In the data rows, zero lies at 7.5, halfway between 7 and 8.
Here are some points, each followed by its number:
array([ 5,  6,  8,  4,  5, 10,  7,  9, 10,  6,  8,  9,  9,  7,  6,  8]) 0
array([ 3,  8, 10,  9,  5, 11,  8, 10,  9,  9,  9, 11, 11, 10,  6,  4]) 1
array([10,  8,  7,  1,  9,  8,  8,  8,  7,  3,  7,  5,  7,  7,  9, 10]) 2
array([9, 9, 7, 1, 9, 9, 8, 7, 7, 7, 8, 5, 8, 8, 9, 9]) 3
array([ 0,  6,  7,  8,  9,  7,  9,  7,  6, 13,  7, 11,  8,  7,  9, 10]) 4
array([ 5,  8,  8,  9, 10,  6,  9,  7,  5,  4,  7,  6,  7,  7,  9,  8]) 5
array([ 8,  8,  8, 14,  7,  5,  6,  8,  8,  6,  7,  6,  7,  8,  6,  9]) 6
array([ 4,  6,  7,  8,  4, 10,  7,  8,  9,  8,  8, 11,  8,  8,  5,  8]) 7
array([12,  9,  3,  8,  9,  9,  9,  1,  6,  7,  5,  7,  1,  4,  9, 11]) 8
array([ 1,  5,  8, 11,  4,  6,  9,  8, 10, 13,  8,  7,  9,  8,  4,  2]) 9
array([ 4,  7,  7,  7,  8,  8,  3,  9,  9, 11,  7,  8,  9,  7,  8,  9]) 10
array([4, 9, 9, 4, 8, 2, 8, 9, 7, 7, 8, 6, 9, 8, 9, 8]) 11
array([ 8,  8,  8,  8,  8, 10,  5,  8,  7,  7,  7,  8,  8,  8,  8,  9]) 12
array([14,  9,  7,  8, 10,  7,  8,  5,  4, 11,  6,  7,  6,  7, 10,  7]) 13
array([ 7,  8,  7,  6,  8,  8,  3,  7,  8, 13,  8, 11,  6,  8,  8, 12]) 14
array([ 2,  6,  8,  7,  3, 11,  9,  8, 10, 11,  8,  6,  9,  8,  5,  3]) 15
Which two points above are nearest to each new point by angle? Their numbers follow each, smallest number first.
array([ 9,  7,  6,  8,  9, 12,  7,  4,  6,  5,  4,  6,  5,  4, 10,  8]) 8 13
array([ 7,  9,  8,  7,  8,  3,  8,  8, 10,  8,  9,  6,  9,  9,  7,  7]) 9 11
array([ 6,  7,  7, 11,  9, 10,  2,  8,  6,  8,  8,  7,  7,  8,  7,  9]) 10 12
array([10,  7,  5,  7,  9,  8,  8,  5,  5,  9,  2, 10,  4,  2,  9, 10]) 8 13
array([ 7,  3,  8, 11,  5,  9,  7,  8, 10,  8,  8, 12,  8,  8,  5,  8]) 1 7
array([ 5,  8,  7,  5,  9,  3,  9,  8,  8, 11,  8,  7,  7,  8,  9,  6]) 4 11
array([ 3,  9,  6,  9,  9,  7,  9,  7,  4,  4,  7,  6,  4,  7, 10,  8]) 5 8
array([10,  9,  5,  8,  8,  6,  8,  5,  6,  6,  3,  6,  5,  4,  9,  9]) 8 13
array([11,  8,  8, 11,  7, 12,  7,  7,  7,  7,  8, 10,  9,  8,  7,  9]) 6 12
array([ 9,  7,  9, 12,  7,  7,  9,  9, 10,  7,  9,  6,  8,  9,  8,  7]) 6 9
array([15,  9,  7,  7, 11, 10,  8,  8,  9, 10,  7,  4,  6,  8,  9, 10]) 8 13
array([ 7,  7,  8, 11,  6,  7,  7,  8,  9,  7,  7,  9,  7,  7,  6,  8]) 6 7
array([8, 7, 9, 5, 9, 1, 8, 8, 8, 5, 8, 4, 8, 8, 8, 8]) 2 11
array([10,  5,  8, 12,  6,  8,  7,  8,  7, 13,  8, 10,  8,  8,  5,  7]) 7 9
array([13,  8,  8,  8,  9,  9,  2,  8,  8,  4,  8, 11,  7,  8,  8,  7]) 12 13
array([10,  7,  7,  9,  7, 10,  6,  7,  7,  7,  8, 10,  8,  9,  7,  9]) 12 14
array([12,  6,  7, 15,  8,  5,  2,  9,  8, 11,  8,  8,  8,  8,  8,  7]) 6 13
array([5, 8, 9, 7, 8, 7, 6, 8, 8, 8, 6, 8, 9, 7, 7, 8]) 4 10
array([10,  6,  9,  4,  7,  6,  9, 10,  7,  4,  8,  6,  8,  8,  7,  7]) 2 3
array([ 8, 10,  7,  4,  9,  3,  9,  8,  8, 10,  8,  5,  6,  7,  9,  7]) 3 11
array([ 4,  9,  8,  5,  8,  5,  8,  8,  7,  5,  9,  7, 10,  9,  8,  8]) 5 11
array([ 0, 10, 10,  9,  6,  9,  8,  8,  8,  4, 10,  8, 10, 10,  7,  4]) 1 15
array([10,  6,  8,  6,  8,  7,  8,  8,  7,  8,  9, 11,  8,  8,  8,  6]) 1 13
